(in the rows, 128 means zero)
Each run below is a few steps of one of 8 hidden systems, one row a step.
seq 1, z342:
[[133  81 157 128 120  81 108  88 167  92 120 159  83  74 126 141 150  88
  147 148 135 162]
 [155  86 156  91  89  93 116 135 152 129  81 135 110  85  90 189 109 100
  101 137 114  94]
 [155  80 135 122 101  89 122 112 154 181  95 123 102 159 134 155 169  85
  152 145 174 101]
 [143  58 156 131 110 110 116 109 170  95 163 142  74 126  93 153 148  87
  159 160 120 150]
 [130  76 181  80  91 120 109 169 159 112 106 128 127 106 104 190 150 103
  131 114 114  97]
 [149  98 190 111 115  98 118 103 159 181 115 110 127 141 143 148 140  85
  189 141 152 102]
 [164  75 165 136 115 124 133 124 166 121 179 101 101 158  88 168 123  90
  149 175  97 129]
 [125  81 173 104 111 130 120 187 160 108 138 101 151 156 128 183 190  98
  136 121 118 111]]
seq 2, z461, 8 rows:
[[ 92 126  91 145 150 156 137 132  94 138 148 148 129 158  87  81 114 148
  167  92 200 102]
 [ 92 161  92  64 100 160 120 134 109 105 145 156 121 171 120  75 107 157
  168 109 127 124]
 [115 136 134 113 121 200 121 133  99 181 143 151 106 120 120  98 102 188
  159  69 125 115]
 [100 149 129 129 153 156 140 128  96 151 155 124 157 165  93  83  82 142
  183 105 174  85]
 [109 171  97  89 113 178 134 145 108 131 169 120 137 205 134  85 112 163
  158 123 106 126]
 [100 141 152 134 149 209 128 155 103 154 170 131 137 127 137 102 128 186
  161  69 118 132]
 [ 96 180 155 115 159 151 140 131 102 129 151 112 189 140 120  89  70 143
  172 108 140  96]
 [133 193 104 116 133 175 144 137 101 158 156  99 152 187 155  95  98 169
  125 131  90 127]]
seq 3, z49:
[[111  99  88 170 153 124 141 154 101 121 105 141 138 113  70 139 125 135
   96 100 197  92]
 [112 157  88  60  88  95 115  98 136 103 113 150 113 173 149  88 131 110
  161 155 137 134]
 [143 102 142 147 125 176 118 111 126 158 152 158  60  77 119 129 114 171
  125 107  92 161]
 [109 106 107 141 143 122 141 151 103 134 107 133 152 136  64 131 106 123
  131 101 203  67]
 [128 148  98  74  86 120 120 101 141 124 148 135 100 200 147  93 133 116
  171 165 114 142]
 [127  88 152 157 136 194 122 145 127 136 172 148  83  88 105 141 135 171
  127  92  99 153]
 [ 96 126 133 104 135 119 136 154 109 120 112 123 180 146  80 123 100 116
  157 103 188  61]
 [147 157 123  89  96 141 124 100 142 149 164 112 104 196 159 104 120 127
  169 166  84 146]]
seq 4, z179, 8 rows:
[[123 172  54 131 129 174 143 128  95 131 159 134 112 176 128  81 108 176
  113 128 115 146]
 [ 78 144  93 148 157 179 133 152  87 113 149 158 136 121 118  84 134 180
  134  70 164 134]
 [ 91 193 119  99 141 145 127 103  94 137 121 146 153 123 150  61  84 160
  167  99 147 121]
 [138 178  81 136 134 176 142 113  89 175 142 129 114 154 134  86  84 184
  116 119 112 131]
 [ 95 147  65 165 163 164 146 143  86 121 154 141 137 160 108  80 129 165
  125  98 178 127]
 [ 77 182  99  88 131 150 122 121  99  93 132 160 141 128 143  62 108 163
  157  98 138 139]
 [124 174 111 128 136 184 131 115  89 182 129 144 118 111 143  86  85 193
  131  87 117 129]
 [115 164  75 166 166 152 151 118  84 158 144 126 141 164 111  75  98 156
  135 114 178 111]]
seq 5, z566:
[[179 133 124 136 119  90 139  72 151 136 140 108  99 139 119 138  82  97
  118 202  89 143]
 [140  79 110 165 131 142 138 188 135 115 133 112 128 137 107 185 185 128
   71 118 127 125]
 [ 90 128 158 107 135  84 110 115 152  75 113 143 148 104 171 114 176  90
  166 125 158 154]
 [169 129 163 101 104 103 123  89 150 133 114 126 103  83 110 156  65 114
  114 167  70 127]
 [158  89 115 180 141 120 143 159 127 178 102  98 134 144 122 176 172 114
   86 124 166  97]
 [105 119 108 127 132  81 121 106 152  57 143 141 121 148 148 103 176  84
  151 160 152 171]
 [143 105 167  85  94 131 112 132 151  96 119 146 101  63 102 171  99 132
  105 130  63 135]
 [146 103 160 154 141 103 129 130 132 200  79 108 148 113 141 160 151 106
  131 108 182  85]]
seq 6, z342 (8 x 22):
[[110 178 164  91 132 122 115  77 133 112 139 142 132  98 166  81  86 133
  176 137  98 156]
 [167 138 121 152 135 166 147 149 108 179 128 102 130 121 101 157  81 165
   72 123  92 100]
 [101 139  78 156 155 120 143 146 110 123 136 113 160 195 139  99 176 116
  139 122 198 117]
 [105 155 132 108 125 140 116 101 139  68 165 155 105 102 156  91 123 143
  145 139  77 193]
 [134 142 143 135 138 154 134 160 103 163  89 121 156  70 120 159  94 170
   75  86 113  95]
 [124 163  83 146 150  94 145  97 109 159 114 114 152 183 139  85 121 107
  149 149 195 105]
 [135 130  85 135 115 154 126 117 134  84 176 149  73 139 127 110 135 149
  109 152  76 190]
 [ 97 121 137 133 142 151 122 178 106 121  91 146 155  65 126 149 149 163
   90  63 147 111]]
seq 7, z49:
[[166  66 160 156 122 109 121 111 164 120 138 135  74  82 106 176 139 104
  110 157  99 154]
 [127  74 145 126 116  91 118 149 145 144  82 130 134 119 115 171 176  90
  132 112 188  89]
 [142 107 161 116 116  79 115  74 169 129 136 129 100 139 152 122 149  74
  184 172 136 151]
 [162  54 168 152 119 125 123 135 161 132 141 126  84  93  93 191 143 108
  112 141 107 132]
 [119  83 155 120 122  92 120 144 148 142  99 120 147 144 127 157 180  82
  161 117 190  93]
 [148 104 177 118 118  94 116  84 175 117 158 119 101 137 144 133 141  78
  180 176 106 158]
 [156  57 180 151 124 133 126 159 157 141 135 114 113 101  99 200 154 110
  111 125 113 115]
 [118 102 165 120 132  85 123 134 151 135 112 105 162 158 146 145 176  74
  173 133 180 101]]
seq 8, z179 (8 x 22):
[[144 120 158 116 122 118 139 183 144 124 123  72 183 159 129 189 146 100
   98 143 101  93]
 [138 111 159 147 138 109 123 132 164 119 144 101 133 145 193 148 210  95
  135 149 113 171]
 [137 117 196 145 157 112 133 132 157  77 158 103 153  77 117 167 108 104
  115 155  78 146]
 [148 138 151 125 130  95 137 162 140 142  82  82 183 123 163 182 154 103
   80 138 116 103]
 [155 119 135 170 147  82 130 101 160 114 133 109 118 121 179 143 178  90
  106 174 113 180]
 [136 114 153 144 147  96 135 143 148  60 126 121 147  66  98 176 111 106
   73 150  96 138]
 [141 130 139 117 120  74 122 139 140 144  52 115 155  93 173 171 168 102
   83 128 141 114]
 [167 112 133 164 135  71 126  72 159 123 117 129  90  91 149 143 137  91
  108 180 114 171]]
seq 9, z26:
[[174 143 135 164 136 132 129  77 132 215 121 114  92 121 184 122 130 140
  127 145 112 151]
 [135  94  80 190 155 128 150 145 121  85 159 124 118 138  67 144 131 121
   84 145 148 133]
 [ 89 148 108  59  95  94 110 148 134  68  83 148 152 126 154 126 161 115
  119 120 132 131]
 [147 129 184 132 132 133 112  81 140 179 116 143  94  56 163 129 109 142
  144 117 103 152]
 [152 112  89 174 149 118 154 121 108 154 124 115 124 139  61 136  81 124
   98 144 167  86]
 [111 130  67  91  93 109 118 144 135 100 112 142 114 187 158 115 194 115
  125 138 148 143]
 [117  96 187 119 125 148 105 116 151 103 147 160  91  53 133 137 136 139
  152 104  95 166]
 [135 132 139 121 134 113 139 121 109 161  95 122 153 107  72 136  53 123
  129 120 163  61]]
seq 10, z566, 8 rows:
[[128 119 146  44  67 121 101 125 138 157  76 156 104 111 125 139 114 129
  151 107 126  94]
 [162  88 135 162 128 139 127  89 132 217 135 132  72 141 117 125 128 127
  164 129 163 114]
 [116  85  97 129 119 131 137 145 133  85 173 131 113 191  60 128 136 104
  157 144 161 112]
 [107 107 156  54  77 158 101 161 149 114 136 146 109 147 141 138 168 134
  168 100 100 129]
 [140 106 209 136 141 149 122 100 142 187 155 122 115 110 127 128 102 125
  198 114 132 115]
 [149 119 128 128 128 124 149 139 134 139 163  83 151 212  85 141 103  98
  152 167 134  85]
 [124 115 132 113 109 165 122 170 148 111 174 109 122 191 165 138 201 131
  141 130  88 157]
 [107 120 216 133 162 149 122 130 144 100 174 119 152  86 133 129 120 125
  177 112 101 146]]
seq 11, z210 (8 x 22):
[[112 155 130  64  95 129 117 167 124 157  82 114 168 166 171 133 159 130
  138 102 138  90]
 [132 132 169 174 169 147 128  76 132 160 171 131 104 100 160  93 120 139
  176 128 128 170]
 [139 138 100 129 132 137 153 157 112  94 142 109 153 142  59 149  67 136
   79 145 104  95]
 [113 157 112  97 113 128 120 151 125 161  96 110 157 180 202 116 192 128
  140 111 148 120]
 [116 129 172 171 175 150 128  96 133 107 179 139 115  74 138 102 112 141
  155 123 108 177]
 [137 145 106 110 119 127 146 160 105 125  96 111 166 124  76 158  69 139
   74 128 119  74]
 [127 156 100 132 127 121 124 113 124 179 105 115 130 172 212  99 190 129
  142 127 156 144]
 [114 122 142 169 167 154 133 120 127  67 186 145 111  79 106 113 110 147
  123 128  97 179]]
seq 12, z26 (8 x 22):
[[146 101 193 169 160 106 134 137 161 134 148  83 158 129 158 168 173  84
  139 149 127 136]
 [154 129 158 122 133  84 143 137 158  87 140  81 166 143 115 172 107  79
  103 190  87 118]
 [160 126 149 124 117 104 130 160 151 145  95  84 156 133 178 187 177 105
   79 146  96 125]
 [151 108 170 181 166  77 136 113 160 110 130  97 146  97 151 163 153  80
  108 168 125 150]
 [162 133 124 117 118  71 138 131 152  90 101 100 147 119 120 178 112  87
   65 185  91 121]
 [159 114 132 140 119  86 122 134 150 149  73 112 127 100 179 179 186 103
   73 140 123 138]
 [154  98 143 170 149  62 131  92 157  99 114 125 113  79 122 158 131  78
   99 174 135 151]
 [161 115 103 102  91  70 125 127 148 111  71 128 115 110 111 178 121  97
   63 167 112 113]]
seq 13, z818, 8 rows:
[[131 112 104 188 169 104 152 153 111 135 105 105 166 127 103 154 140 113
   86 124 188  93]
 [127 154 108  82 100  75 122 108 156  80 119 119 135 171 170 120 157  85
  134 181 108 154]
 [148 103 166 151 136 144 120 131 143 116 133 138  99  46 136 166 135 146
   89 119  74 166]
 [129 114 110 161 152  76 140 121 116 147  74 124 154 110 102 141 122 101
  107 127 206  83]
 [156 146  96  97  92  89 124  91 154 114 132 120  97 176 155 121 138  99
  125 194  92 159]
 [138  72 142 166 134 157 122 153 140 113 144 146  87  72 113 169 166 146
   89 103 106 159]
 [113 108 126 115 125  69 124 113 128 127  74 144 144 112 100 131 123  88
  146 122 208  83]
 [172 138 123  98  88 113 121  80 153 155 136 123  78 154 146 129 108 117
  134 182  76 149]]
seq 14, z461 (8 x 22):
[[ 98 162 136  53 105  92 117 127 122 118  78 135 171 131 132 111 100 110
  157 118 157  83]
 [169 141 105 134 108 156 129  84 124 198 142 129  68 150 148 109 107 158
  132 149  95 149]
 [108  81 125 178 164 160 144 168 116 109 172 126 135 141  67 138 142 133
  135 101 172 108]
 [ 89 165 132  45  97 110 112 141 134  90 109 133 163 158 159 105 139 114
  165 125 128 116]
 [158 137 152 130 119 173 122  95 127 192 144 135  80  99 147 122  93 169
  138 122  77 148]
 [123 105 132 176 171 137 154 156 109 136 148 101 167 148  71 138 108 120
  132 117 180  79]
 [105 172 103  73 106 118 123 140 135  95 136 115 153 199 175 101 162 115
  149 148 114 139]
 [134 122 168 142 136 185 118 125 129 148 159 142  93  74 146 132 125 174
  128  99  74 166]]
seq 15, z210, 8 rows:
[[157 166 137 145 139 170 137 141 120 171 137  93 137 123 179 142 124 169
   85 128  60 147]
 [111 142 116 199 194 142 154 160 100 130 140  98 183 129 134 126 147 141
   98 107 167 119]
 [111 200 115 112 148  93 134 118 120  78 104 118 181 105 179 108 114 125
   95 148 108 151]
 [141 146 125 155 140 163 128 141 111 169 101 130 121  69 173 142 139 180
   68  95  96 147]
 [111 141  82 195 181 109 148 124  95 125 107 132 153 102 120 109 126 136
   89 117 194 122]
 [112 179  72 101 117  97 124 112 121  78  92 150 128 106 165 104 130 139
   79 145 108 165]
 [117 113 112 145 127 164 115 142 110 154  98 168  92  63 142 132 158 181
   93  69 136 144]
 [102 133  82 152 152  92 133  97 102 117  94 166 125  94  94  95  99 127
  122 118 204 114]]
seq 16, z818:
[[ 92 109 139 152 156 105 116 123 143  65 131 153 128  82 156 115 187 110
  139 113 158 175]
 [138 145 137  90 114  81 127 102 130 101  84 144 134  67  91 143  52 113
  100 148 113 107]
 [174 136  84 160 119 127 135 113 121 212  89 113  97 142 169 141 150 143
   78 141 127 128]
 [112  94  89 177 152 113 132 117 136  70 167 147  98 143 113 105 173 107
  135 147 163 172]
 [116 108 131  55  77 108 109 146 142  74  94 160 115  93  88 158 109 120
  111 123 106 113]
 [157 121 141 136 117 126 115  90 127 226  79 140  89  94 168 130 133 140
  135 110 147 121]
 [142 103  92 182 151 121 147  92 125 125 177 128  93 165  78 106 106 112
  145 167 160 136]
 [123  94 102  68  72 145 118 183 140  93 129 138 109 170  95 161 157 128
  114 122 106 112]]

Which system made each of these runs?
seq 17 (2 x 22):
[[163 127 165 178 164 149 152 150 125 178 146  71 164 137 126 168 116 131
  104 132 108 104]
 [121 143 111 146 152  93 143 145 140  81 147  87 176 187 159 129 176  86
  121 167 139 142]]
 | z179
seq 18:
[[152 169  80 130 119 139 138 129 126 111 145 112 116 150 163 127 132 150
   67 164  61 172]
 [ 93 113 108 168 159 132 124 159 114  89 112 152 136  75 137 132 182 146
   87  84 161 151]]
 | z818
seq 19:
[[124 109 165  52  79 116 109 162 165  79 121 123 136 133 128 172 149 102
  133 138  81 121]
 [152 104 211 133 134 120 121 122 149 191 107 104 141  94 151 168 133 109
  154 116 129 105]]
 | z26
seq 20, 2 rows:
[[150  93 206 122 122 108 110  93 169 131 136 132  99  72 138 156 127 100
  159 144  96 149]
 [161  76 162 160 135 102 135 140 146 170 107  99 135 122  99 188 139  91
  117 136 158  84]]
 | z49
seq 21, 2 rows:
[[168 105 135 109  92  85 116 102 173 123 122 120  90 141 154 162 162  86
  119 184  88 159]
 [151  65 168 165 136 107 123 146 158 126 115 120 115  81 124 193 176  99
   97 128 130 132]]
 | z342
seq 22, 2 rows:
[[139 152 185 117 134 183 128 143 120 198 143  97 150 135 159 132 108 163
  155  98  93 106]
 [127 141 129 188 183 147 158 136 112 145 182  84 168 185 122 111 127 124
  148 139 157 116]]
 | z26
seq 23 (2 x 22):
[[161 179 110 112 122  74 142 104 129 139  83  94 161 135 150 139  87 104
   84 178 108 110]
 [164 120  80 189 139 115 139 120 136 151 126 110  99 151 168 141 183 122
   77 160 126 167]]
 | z342
seq 24:
[[161 134 123 107 112  64 137  99 137 144  80 110 141 129 102 150  76  86
  111 174 142  84]
 [163  94  78 156 105 122 127 134 143 152 119 124  78 161 151 156 196 123
   83 150 124 154]]
 | z566
seq 25 (2 x 22):
[[123 177 143 102 130 165 125  92 105 164 140 142 120 109 139  81  59 172
  162 110 104 131]
 [130 147  99 161 156 175 152 150  87 169 152 110 147 164  87 110  84 162
  121 109 151  88]]
 | z461
seq 26:
[[135 162 106 169 160  93 144 121 132 131 126  88 166 168 194 120 175 101
  109 162 145 151]
 [126 136 127 152 150 126 130 128 141  51 157 131 123  84 145 133 140 134
   85 148  74 192]]
 | z461
seq 27:
[[101 127 187 114 150  94 125 112 153  76 158 113 168 137 135 116 132  77
  193 148 145 133]
 [162 140 181 103 117 137 134 146 141 136 129  89 155 111 120 177  80 128
  100 146  52 106]]
 | z818
seq 28, 2 rows:
[[138  69 198 115 111 153 109 124 160 146 166 136  86 115 114 152 142 118
  186 116 110 135]
 [143  84 177 131 129 134 133 137 134 172 136 109 137 142  72 157  98 108
  169 121 158  67]]
 | z818
seq 29:
[[140  83 132  82  81 103 118 161 144 133  82 128 127 138  87 180 136  99
  116 127 142  74]
 [140  85 157 116 103 108 109  96 162 169 129 136  86 153 152 129 175  93
  190 140 157 134]]
 | z342
seq 30:
[[108 163 157  76 125 140 132 166 127  64 148 107 182 127 111 139  86 132
  119 130  71 115]
 [145 171 146 131 137 149 133 134 119 207 112  87 162 159 200 124 144 146
  133 117 116 115]]
 | z342
seq 31, 2 rows:
[[135 147  87 121 116  71 122 108 146  96  94 131 122 135 186 125 180  98
   93 166 126 169]
 [148 102 148 147 130 115 119 113 147 101 113 149  92  38 125 163 124 131
   79 134  88 164]]
 | z26
seq 32 (2 x 22):
[[177 126 119 128 102  90 121  98 157 168  94 115  94 132 182 156 165 107
   96 170 102 152]
 [129  83 133 197 164 103 127 122 138 116 117 143 111  70 135 148 181 112
  101 117 166 158]]
 | z49
seq 33:
[[112  84 178 135 143 148 127 131 148  71 199 135 114 115  77 133 114 115
  174 132 111 145]
 [129 125 181  65  98 128 122 169 142 141 111  96 173 153 125 167 122 110
  149 120 110  74]]
 | z566
seq 34, 2 rows:
[[ 90 168 138 108 146 124 123 108 127 117 150 124 158 168 177  71 148 118
  198 126 158 143]
 [138 162 143 117 130 185 135 133 118 128 175 117 124 125 127 120  77 173
  119 130  50 147]]
 | z179
seq 35, 2 rows:
[[110 144 107 167 156 134 125 145 117 121 108 137 136  93 192 121 195 151
   84  99 139 170]
 [114 169 125 144 165  79 135  83 115  91  99 147 152  57 127 104  76 121
  107 141 146 140]]
 | z342
seq 36:
[[130 135 114  75  77 155 102 121 134 150 109 163  73 115 168 118 153 163
  129 107  88 156]
 [113 104 129 179 164 152 129 103 107 155 139 164  96  76  93 102 107 155
  149  88 182 127]]
 | z818
seq 37 (2 x 22):
[[126 149 132 152 164  79 151 117 133 105 139  85 187 170 125 123 118  77
  142 172 163 109]
 [143 148 103 107 104 141 126 147 144  94 149 114 115 156 169 140 165 140
   86 155  52 176]]
 | z461
seq 38, 2 rows:
[[135  92 146 200 179 135 148 123 117 162 151 114 135 119  81 134 110 121
  144 118 185  98]
 [118 152  80  74  98 101 133 134 135  79 136 117 141 210 119 112 128 100
  138 170 126 119]]
 | z26
seq 39:
[[149  92 147 149 135  88 130  86 136 143 103 144 103  72  72 147  77 102
  131 140 162 102]
 [150 109  83  79  74  84 125 128 139 132  80 133 109 168 100 152 125  98
  109 158 144  90]]
 | z179
seq 40, 2 rows:
[[ 94 150 119 113 128 160 112 119  98 166  98 168 115  94 164  84 140 176
  152  64 161 133]
 [117 142 107 155 155 153 137  80 102 140 163 154  98 121  94  71  69 156
  164 123 153 136]]
 | z26
seq 41, 2 rows:
[[160 136 120 155 128 130 124  77 119 225  94 138  85 106 170 113 126 148
  130 120 145 134]
 [130  94  82 174 148 119 146 124 119  89 154 142 105 131  49 129 102 119
  108 146 162 123]]
 | z342
seq 42 (2 x 22):
[[114  91 103  86  85 163 113 174 125  99 125 166  88 117  87 150 144 157
  105  93 110 124]
 [ 99 117 157 105 123 133 110 119 117 178  93 157 127 104 137 107 137 136
  185  71 192  96]]
 | z342
seq 43:
[[146 100 165 172 162  94 134  87 147  99 145 135 110  59  92 144  89 102
  121 157 124 148]
 [154  98 107 102  87  90 126 156 140 150  69 117 129 148 115 181 152 101
   89 138 146  84]]
 | z49
seq 44 (2 x 22):
[[116  93 171 123 138 113 133 161 159  70 172  97 163 166 100 159 152  79
  157 152 128 115]
 [135 118 203  78 103 132 113 152 164 130 137  99 146 139 166 165 160 108
  156 131  78 127]]
 | z49
